The rows below come in pairs that one turn or mirror swaps. Which row does each named row swap with?
The rows were stretched afterwards, more along some directions than others.
z391: -2; -15; 3; 14; 12; 2; 29; -7; -10; 9; 25; 37; 5; -6; -1; 4; 32
z836: 11; 1; -19; 1; -24; 21; 9; -1; -6; -9; -11; 27; 1; 11; 11; 3; -13
z255: 17; -12; -5; 14; 23; -6; 36; -34; 0; 2; 5; 17; -23; 10; -14; -4; 24
z971: 7; -28; -4; -10; 2; -12; 26; 6; -17; 7; 25; 38; 18; 6; 13; 11; 25
z774: -7; 11; 5; -9; 14; 0; 16; -17; -9; 13; -10; -25; -7; -7; 6; -2; 12
z826: -2; -40; 0; 12; 17; 2; 35; -12; 8; 4; 5; 29; 19; -6; -10; 5; 30
z590: 1; -32; -10; 0; 6; 7; 37; -9; -17; -8; 25; 21; 28; 10; 5; 16; 35
z183: 24; 8; -17; -6; -18; 31; 16; -29; -13; -15; 0; 31; -6; 16; -2; -9; 0
z599: 22; -5; -12; -9; -19; 20; 17; 2; -9; -22; -4; 24; 0; 9; -4; 0; -6
z935: -8; -12; 5; 17; -11; 7; 32; -12; -13; 2; 18; 24; 27; 10; 11; 17; 39
z986: -1; 1; 10; -4; 9; 5; 15; -25; -10; 16; -13; -29; -4; -10; 13; -9; 16
z717: -14; 1; 12; -6; 1; 4; -7; 5; 14; -8; -34; -19; 3; 9; -29; 11; 6
z611: 17; -13; 5; 8; 10; -27; 17; -32; -6; 18; -4; 12; -23; 6; 9; 9; 18
z764: 6; 7; 11; -9; 18; 9; 20; -32; -10; 12; -10; -23; -12; -7; -1; -5; 24
z728: 19; -11; -16; -2; 19; -25; 20; -29; -6; 16; -3; 11; -32; 6; 5; 8; 17
z778: 3; 4; -21; 9; -18; 28; 8; -17; -17; 0; -12; 29; -7; 17; 9; 9; -6
z433: 5; 9; 11; -10; 3; 2; 8; -27; -9; 18; -13; -28; -14; -5; 10; -9; 12
z793: 10; -29; -16; 20; 9; 6; 31; -9; 0; 4; 16; 33; 23; 10; -6; 16; 33
z583: -15; 7; -9; 13; -23; 20; 11; -24; -19; 6; -23; 27; -11; 7; 2; -1; 0
z867: -13; -6; 7; -15; 3; -2; -8; 11; 15; -2; -32; -23; 11; 8; -20; 19; -3
z848: 12; -10; 3; 7; 7; -19; 20; -31; 2; 15; -6; 9; -21; 8; 4; -2; 24
z751: -2; 3; 13; -6; 8; 0; 15; -25; -14; 15; -8; -31; -10; -9; 6; -15; 20
z110: -17; 9; 6; -4; 6; 3; -11; -5; 15; -14; -36; -20; 15; 12; -26; 18; -3
z718: -14; -1; 12; -12; 4; -3; -7; -5; 11; -13; -31; -25; 13; 8; -27; 13; 2
z884: -2; -25; -4; 18; -1; 11; 23; -9; -4; 4; 19; 27; 34; 7; 0; 20; 30
z543: 9; 3; -5; -9; -19; 12; 3; -4; -4; -4; -21; 37; -11; 12; -1; 20; -13
z25: -5; -22; -17; 0; -6; -6; 19; -6; -14; 2; 10; 17; 40; 6; 22; 10; 25
z306: -14; -1; 13; -9; 9; -1; -13; -1; 14; -12; -21; -22; 14; 5; -32; 12; 3
z288: -5; 4; -8; 4; -1; 18; 7; -48; -33; 13; -8; 17; -18; 26; -12; -2; 24
z250: 4; 6; 19; -11; 11; 8; 15; -29; 1; 19; -18; -24; -10; -4; -2; -6; 22
z209: 7; -6; 8; -3; 11; 8; 10; -23; -11; 23; -7; -29; -6; -7; 4; -12; 20
z84: 1; -21; -5; 14; 3; -1; 25; -3; -18; 2; 20; 28; 29; 7; 13; 20; 32
z62: 9; 0; -5; 15; 14; -20; 19; -38; -9; 12; 3; 19; -16; 14; 16; 1; 15
z560: -1; 6; -3; -1; 11; 14; -6; -47; -31; -2; 4; 7; -23; 8; -29; -11; 13
z449: -18; 5; 12; -3; 2; -1; -8; -2; 17; -12; -33; -24; 15; 10; -25; 16; 1
z174: 3; -4; -9; 6; 13; 3; -13; -39; -42; 12; 1; 8; -23; 8; -11; -6; 15
z297: 1; 16; -6; 1; -20; -4; 13; -1; -19; -10; 3; 33; -16; 10; 9; 17; -18
z837: -2; -22; 7; 25; -10; 13; 24; -17; 1; 4; 22; 27; 22; 15; -4; 11; 38
z771: 18; -8; -8; 13; 20; -26; 12; -29; -8; 6; -5; 13; -21; 6; -1; 7; 15
z890: -16; -4; 7; -4; 2; 1; -11; 3; 13; -12; -32; -22; 21; 7; -30; 13; 2
z943: -3; 6; -8; 0; 15; 3; -10; -36; -38; -2; 6; 14; -21; 6; -23; -15; 10
z265: -10; -26; -18; 18; 4; -3; 31; -12; -11; -3; 14; 29; 20; 2; -3; 23; 33
z891: 3; -8; -12; 9; -23; 5; 2; 4; -11; -11; 1; 6; 1; 1; 6; 8; -19
z243: -9; 4; -17; 3; 12; 0; -9; -31; -32; 8; 3; 8; -32; 10; -19; -2; 11
z742: 19; -1; -17; 1; -20; 10; 8; 5; -18; -13; -7; 26; -2; 11; 7; 11; -13
z957: 6; -1; 9; -10; 11; 8; 12; -27; -13; 16; -8; -30; -6; -8; 3; -14; 19
z924: 9; 7; -24; 6; -33; 5; 25; -2; -22; -11; -4; 21; -10; 18; 14; 4; 0
z882: -16; 9; 19; -7; 8; 10; -9; -6; 16; -10; -29; -21; 3; 5; -37; 5; 4
z707: 13; -9; -11; 4; 6; 7; -14; -38; -34; 7; 9; 15; -13; 17; -25; -5; 7
z164: 5; -13; -29; 0; -21; 10; 17; -3; -20; -1; -10; 25; -16; 2; 18; -4; -2

Swapped with z707: z62
Swapped with z255: z288
Swapped with z884: z836
Swapped with z891: z25
Swapped with z718: z751
Swapped with z867: z774
Swapped with z110: z209

